In the rows, zero is written as 128.
Each path below is one point turned by a fixed rotation once a step. After each direction that follows a path, write how fast that rotation turns it, in deg/step (0 if it stays still).
Each turn is a multiple of 5 degrees from 10 to 175, or 0.
Each row of a path follows its step; steps can be skipped.

step 0: [123 145 133 125 119 134 123 124 122 129 123 136 120 120 120 122 138 123
 122 116 116 130 132 141 138 125 124 124 127 133 135 128 136 126 135 132
 123 100 129 129 132 124 120 139 121 111 138 132 128 107 130 121 134 132
 122 139 126 117 120 120 128 144 119 144 128 134 119 120 131 119 123 128
 134 132 129 131 134 130 113 134 114 136 120 138]
step 9: [136 138 127 133 131 129 126 113 147 123 116 124 131 123 123 137 135 125
 134 120 124 136 133 125 138 122 127 136 130 138 146 138 127 117 130 131
 122 107 142 130 130 135 136 138 141 116 128 139 132 143 118 116 138 131
 127 134 126 128 134 120 125 141 131 136 137 125 124 115 132 123 130 137
 128 119 135 118 131 140 111 118 118 116 124 121]
step 11: [131 132 133 138 127 127 125 129 109 138 134 130 128 122 120 119 126 126
 114 132 115 145 122 138 125 125 128 139 122 138 126 130 143 116 139 140
 128 123 122 130 128 134 129 144 129 123 114 123 137 143 133 122 137 135
 115 130 125 116 128 141 128 135 104 129 125 118 116 127 131 116 122 124
 121 124 132 136 123 116 119 131 123 134 122 116]
step 19: [121 130 125 129 142 134 124 135 111 130 135 124 130 118 126 124 135 130
 114 123 124 145 132 126 142 128 124 116 122 125 127 126 133 136 144 122
 127 113 118 138 147 134 129 130 136 121 133 146 131 127 122 128 139 132
 123 127 133 132 126 127 127 141 137 141 126 134 121 127 142 135 114 132
 123 149 127 139 133 122 115 130 115 143 125 127]
step 21: [129 128 126 131 137 139 133 117 131 125 118 123 126 127 138 133 132 127
 130 126 122 135 132 133 126 118 131 138 126 135 135 122 135 132 126 114
 117 116 122 117 128 125 123 141 139 114 117 129 130 131 127 115 129 138
 114 154 133 119 135 109 116 142 135 138 127 137 128 124 113 122 127 125
 128 124 152 130 140 137 117 120 126 125 133 128]
step 22: [127 138 127 131 147 123 128 127 123 127 121 137 146 121 112 133 125 126
 126 136 114 152 135 132 138 132 136 128 118 122 132 133 124 117 125 124
 129 105 130 142 125 131 131 140 124 121 123 142 123 137 128 123 135 122
 127 138 119 120 126 123 123 136 127 142 116 124 131 123 126 124 115 130
 117 128 140 131 134 133 114 110 123 123 132 132]
step 28: [135 120 114 129 138 132 127 118 122 141 117 122 123 126 116 125 132 134
 127 139 123 147 130 122 127 124 114 125 121 139 137 127 115 116 133 136
 116 122 135 131 137 127 125 135 145 118 120 140 129 145 127 128 141 133
 121 138 138 127 127 141 122 136 124 131 137 113 119 120 129 126 118 135
 127 134 140 124 117 121 121 139 125 128 125 115]
Speeds:
[127 129 129 133 130 125 128 131 128 126 128 126 129 131 130 126 133 130
 126 127 129 127 128 126 131 130 129 130 130 127 126 129 129 129 128 127
 125 126 125 127 128 127 129 126 130 126 129 129 129 127 128 127 124 130
 129 127 127 129 127 126 129 129 130 128 128 129 128 129 128 129 129 130
 129 129 127 130 126 130 130 130 127 126 125 126] | 60
[130 129 127 128 127 128 131 131 126 127 127 127 130 130 129 126 126 126
 125 129 125 126 122 128 126 129 127 128 127 127 127 131 131 130 132 128
 128 129 128 130 125 127 129 130 126 130 128 130 126 127 130 129 128 129
 129 129 127 131 131 129 126 127 129 131 127 129 130 128 128 130 132 130
 128 125 129 126 127 128 127 130 127 129 129 126] | 115
[129 124 126 127 129 126 127 129 128 131 128 127 127 126 130 128 127 128
 129 130 128 129 130 126 128 125 126 128 130 130 126 125 129 126 132 130
 126 130 126 125 128 125 129 131 128 127 127 125 127 126 126 128 125 126
 127 127 127 127 127 128 126 128 127 131 129 126 130 128 127 134 127 128
 128 126 126 129 127 126 128 128 126 128 126 127] | 85
[127 127 127 127 128 131 125 126 127 125 129 126 129 128 129 131 129 128
 129 127 128 127 129 127 129 127 128 129 132 129 132 127 131 131 131 128
 130 126 128 131 127 129 131 128 127 129 129 128 131 131 126 127 125 128
 127 129 128 131 130 128 126 127 129 125 131 132 129 130 131 129 126 127
 125 126 126 128 127 129 128 128 127 128 130 128] | 65
[129 128 129 128 125 129 126 128 128 126 128 130 126 128 125 127 127 128
 126 127 130 125 129 127 126 126 126 132 127 125 129 129 132 124 127 127
 128 127 128 126 129 131 131 128 127 128 127 131 126 126 126 126 126 131
 130 128 125 128 126 129 126 129 125 129 130 127 127 128 127 127 130 129
 129 128 125 128 130 131 124 128 131 127 127 128] | 160
[128 128 129 132 126 128 127 128 127 128 131 130 129 125 129 130 127 129
 123 130 126 130 130 127 129 130 127 126 126 132 130 130 131 127 128 128
 130 128 128 129 128 126 130 129 129 128 127 128 128 128 132 126 129 126
 130 125 124 129 127 128 128 124 130 128 129 128 127 126 131 129 128 130
 130 129 129 130 130 128 127 124 126 126 127 128] | 135

step 9: [127 126 131 122 114 130 135 130 135 130 126 116 132 118 130 126 135 122
 146 135 126 135 117 133 134 124 118 121 119 116 140 118 122 121 127 122
 135 116 125 132 122 137 125 131 125 124 126 125 117 136 107 127 122 134
 132 140 125 130 140 122 125 119 116 120 130 125 143 124 128 138 125 115
 113 134 127 132 123 133 112 121 126 118 138 131]
step 12: [142 144 137 127 124 136 129 136 123 119 136 117 126 117 121 130 142 127
 132 117 126 125 119 125 131 121 124 133 120 123 128 118 122 122 112 119
 113 122 134 134 121 141 110 129 126 125 123 120 108 132 129 136 132 135
 133 143 120 134 136 131 131 127 125 122 131 112 134 127 122 131 127 130
 118 132 124 132 127 120 117 125 125 130 119 129]
step 16: [133 124 122 127 128 140 115 122 124 121 132 122 125 112 134 129 127 124
 135 134 126 118 119 146 137 118 129 132 113 123 139 128 128 114 119 131
 132 128 122 147 114 131 135 119 131 139 127 137 120 128 134 128 129 142
 126 137 127 124 118 135 122 124 126 119 133 128 121 128 117 122 129 128
 115 126 119 140 131 122 139 122 134 118 142 130]
step 18: [126 134 131 118 123 128 135 137 139 135 114 133 125 126 135 133 131 129
 138 135 136 138 129 123 140 125 121 121 124 120 125 135 121 131 129 120
 131 138 120 139 122 137 128 130 134 138 142 126 112 137 121 132 115 137
 124 143 124 131 128 129 116 120 112 128 109 129 129 114 128 133 130 121
 117 126 119 140 129 133 123 117 140 118 128 133]
step 21: [131 132 125 124 129 131 128 145 124 137 131 112 125 118 119 138 125 131
 122 126 138 126 114 129 137 118 124 128 104 131 122 129 110 132 125 120
 131 133 130 143 126 132 117 127 130 130 131 121 112 138 134 133 126 128
 118 138 126 133 138 134 124 120 125 138 118 116 120 133 124 123 128 125
 112 126 126 128 136 121 120 121 142 128 120 128]
step 24: [124 135 124 125 106 123 126 133 118 143 129 115 126 113 121 143 123 133
 125 115 131 135 130 139 125 130 137 120 120 131 127 137 114 128 129 124
 121 116 135 135 116 128 128 131 133 129 128 126 123 130 143 131 132 120
 129 140 113 126 118 130 120 126 140 136 126 126 126 119 120 134 131 132
 115 129 116 128 126 126 139 130 143 129 125 115]
step 29: [122 133 122 125 128 118 135 135 122 124 116 115 134 123 135 133 130 124
 129 133 139 141 128 133 121 143 123 119 114 132 125 137 117 126 117 123
 136 132 117 131 123 134 127 121 136 138 141 130 121 123 125 124 120 120
 141 128 125 135 129 135 120 131 115 123 131 114 136 124 129 132 126 130
 133 134 121 141 125 142 133 127 154 122 130 119]
Speeds:
[129 128 128 127 127 126 130 126 130 128 128 132 127 126 129 127 125 127
 131 131 125 130 129 128 128 131 129 125 127 129 130 130 131 128 128 128
 129 127 128 127 129 130 130 130 129 128 130 127 127 129 127 127 131 128
 127 127 126 129 128 130 130 128 127 126 125 125 130 130 128 129 124 128
 125 129 126 127 131 130 130 126 129 129 133 126] | 160
[131 127 128 129 128 128 125 127 130 128 129 129 125 126 129 126 129 129
 128 128 129 130 128 129 132 127 127 127 129 122 128 127 128 129 126 126
 128 125 126 125 126 124 125 127 128 129 127 129 127 129 129 131 129 130
 125 127 128 126 125 127 129 127 127 126 126 126 129 128 129 126 130 128
 126 131 127 129 126 129 126 128 128 132 129 130] | 10
[129 126 127 128 125 125 127 130 131 127 127 133 128 130 128 126 126 129
 125 128 128 127 125 127 130 128 127 128 130 129 132 126 127 129 126 130
 128 130 126 132 128 128 129 126 128 130 128 131 130 127 128 128 127 128
 129 129 130 130 125 126 129 129 127 127 127 130 130 124 125 129 128 131
 128 129 126 128 125 126 130 128 129 124 130 126] | 35

step 3: [133 131 124 117 109 129 127 120 127 114 120 130 129 120 119 126 134 144
 122 141 135 126 126 119 115 121 140 136 134 111 105 127 128 129 123 130
 114 123 124 123 129 114 110 138 129 130 127 127 141 123 119 136 124 123
 126 110 135 130 126 133 130 119 137 124 119 121 120 131 117 127 140 128
 118 135 127 138 120 133 123 130 118 135 130 134]
step 12: [120 137 135 127 114 118 121 132 133 121 130 121 124 135 141 143 126 132
 131 115 121 130 119 128 131 124 142 113 131 118 120 103 133 140 126 130
 123 125 116 120 121 120 123 134 112 115 137 128 114 120 121 122 120 134
 122 126 117 131 135 144 119 124 119 120 115 118 129 119 130 121 125 131
 138 144 127 124 122 126 132 133 133 124 126 134]
step 15: [115 135 134 108 109 127 133 127 126 127 120 120 143 131 140 131 134 120
 133 117 116 130 124 122 127 134 132 124 128 123 133 125 125 123 131 126
 116 130 133 128 126 118 129 134 127 129 143 131 111 120 142 130 117 127
 125 129 123 132 123 133 116 106 131 117 114 122 133 131 121 112 136 135
 122 146 120 137 115 135 135 125 119 136 130 127]
step 16: [116 124 120 120 118 120 126 125 132 137 109 113 136 120 122 130 123 135
 131 134 124 112 119 118 135 113 132 121 122 136 132 101 123 127 127 126
 125 119 122 127 128 113 118 138 125 126 129 124 125 137 125 127 131 117
 111 128 124 135 131 127 126 124 127 119 139 117 122 127 128 116 141 119
 122 139 115 115 122 118 140 120 129 132 130 128]
step 20: [112 126 124 122 124 137 113 122 131 120 129 126 124 128 134 134 124 141
 122 115 124 130 139 131 120 119 136 119 131 129 127 111 138 127 130 133
 121 117 113 126 129 119 120 138 125 137 129 125 125 117 109 127 107 129
 119 125 114 130 135 137 126 117 136 125 125 127 118 118 128 135 140 126
 123 127 109 140 116 126 128 127 125 130 144 139]
step 22: [131 130 130 135 114 137 123 112 126 125 134 134 131 133 122 138 126 136
 138 113 135 127 127 121 120 135 124 118 119 123 128 126 150 126 135 147
 107 131 129 118 127 116 106 143 133 126 126 128 122 128 117 118 119 126
 124 108 141 124 133 136 118 126 130 127 127 132 128 140 129 133 131 137
 124 137 132 124 120 128 118 125 123 136 127 121]
step 27: [124 134 117 132 110 121 108 128 137 141 112 130 136 125 133 130 123 125
 111 116 124 119 118 126 138 116 131 119 126 133 139 117 131 142 125 133
 119 133 114 121 109 114 117 128 137 119 121 134 133 129 132 117 130 132
 126 120 125 130 134 125 114 122 129 130 135 126 132 142 119 120 133 128
 118 128 131 136 124 125 129 124 127 146 127 132]
Speeds:
[127 125 129 129 127 131 128 128 130 127 127 128 128 129 131 129 127 126
 128 128 126 129 129 130 128 132 130 130 129 126 129 125 127 128 130 127
 126 130 131 129 133 128 128 126 127 133 130 131 127 123 128 127 130 127
 125 127 125 127 128 125 125 128 127 130 129 128 128 127 130 129 129 126
 129 128 127 129 128 133 127 128 128 127 128 129] | 140
[131 125 128 125 128 124 127 131 127 127 130 127 126 129 128 128 128 128
 128 128 129 131 129 127 124 129 129 129 128 125 129 128 127 126 127 129
 126 125 126 127 127 129 128 128 129 128 131 128 125 125 124 130 131 128
 130 129 128 130 128 129 128 128 130 127 126 132 123 125 130 130 127 127
 127 126 128 128 126 127 127 129 127 133 126 127] | 130
[128 127 131 127 127 128 131 131 129 129 128 129 129 125 129 129 128 128
 132 128 129 128 128 125 124 130 125 129 130 127 128 130 130 126 126 128
 127 126 129 128 132 125 129 129 128 125 128 129 129 128 130 131 128 129
 129 125 128 126 129 126 129 128 127 127 128 131 127 132 128 129 127 128
 131 130 132 132 125 126 128 128 128 125 129 128] | 100
[132 127 129 128 124 126 130 125 126 125 126 128 129 129 127 128 129 128
 129 132 127 128 129 127 127 129 127 130 128 126 127 127 129 124 130 130
 128 128 129 130 128 127 127 126 127 127 125 128 127 128 129 128 124 128
 132 129 127 130 131 126 128 129 124 129 127 128 133 126 130 128 127 130
 125 125 126 130 127 128 126 128 127 128 127 126] | 100
